In the data rows, the value 128 means zero.
Here are some points, each followed by its number:
[ 68 120 120 116 144 130 116 125 114 134 124 115 119 120 119 155] 0
[142 121 159  99 156 136 115 117 142 100 148 118  95 102 163 174] 1
[192 135 172 129 130 139 139 137 208  99 168 146 101 135 160  85] 2
[ 94 146 147 122  85  73 139 119 112  84 125 108 135 151 199 153] 3
[160 151 121 128 102 115 155 150 147 121 150 138 140 121 119 126] 4
[135 120 106 164 121 127 155 114 150 107 133 138 124 181 147  73] 5
[126 122 161 139 139 119 151 148 105 151 125  99 121  84  81 128] 6
[131 123 150 110 127 123 123 142 122 109 129 128 144 106 128 142] 7
[146 124 158 126 126 116 131 148 123 113 146 103 118 131 137 129] 8
[135 144 128 159 114 138 136 166 113  88 119 119 127 100 134 103] 9
[ 73 148  62 124 160 188 155 220 194 163 149 148 115 125  61 141] 10
[125 143 139 126 149 151 136 129 145 131 135 121 101  79  90 133] 11
[100 149 131 104 126 130 124  94 116 125 109 155 130 112 144 141] 12
[ 90 101  89  95 146 152 124 109 156 189 141 160 134 154 110 134] 13
New points follow, each followed by the numbers of its three nearest points above, nearest first.
[152 117 109 137 151 133  99 125 124 126 140 138 143 105 111 150] 7 11 8
[ 57 116 116 167 137 135 144 113 135 141 113  93 127 150 116 154] 0 12 13
[ 98 113 125 162 135 155 129 150 104 139 119 132 125 159 141 148] 0 8 7
[124 121 147 132 146 142 132 141 159 145 131 168 111 145 131 139] 7 8 11
[127 130 132 129 146 162 112 139 122 168 152 121 132 152 113 105] 8 13 7
[143 131 107 127 117 142 140 134 164 134 135 123 142 102 128 120] 4 7 11
[ 70 148 103 142 150 146 141 180  84 140 142 110 148  99  91 147] 0 6 11
[110 131 122 141 123 148 130 170 103 133 114  86 111 113  86 135] 6 11 0
[104 109 151 129 142 157 118 112 107 172 116 132 117 164 140 114] 0 12 13
[111 142 113 138 154 137 135 117 119 146 116 131 142 138 106 121] 0 12 7
[100 138 108 147 102 131 120 156 142 137 128  89 133 129  98 130] 0 8 9
[ 86 147 112 144  93 137 109 126  94 144 110 102 112 162 113 119] 0 12 8
[201 115 155  72 107 140  90  93 167 112 137 196 130  82 116 121] 7 4 2
[146 130 194 115  98 111 106  76 128  88 153 117 116 115 159 112] 8 7 1
[145  93 165 137 111 143  86  80 160 118 136 132 128 144 182  79] 5 2 8
[131 124 123 142 127 154 131 153 132 171 113 160 109 159 110 121] 13 4 8
[141  96 117 123 162 143 130 122 142 150 144 136 147 121 103 150] 7 11 13
[150 119 129 137 179 151 138 177 103 170 123  90 139 112  73 153] 6 11 7
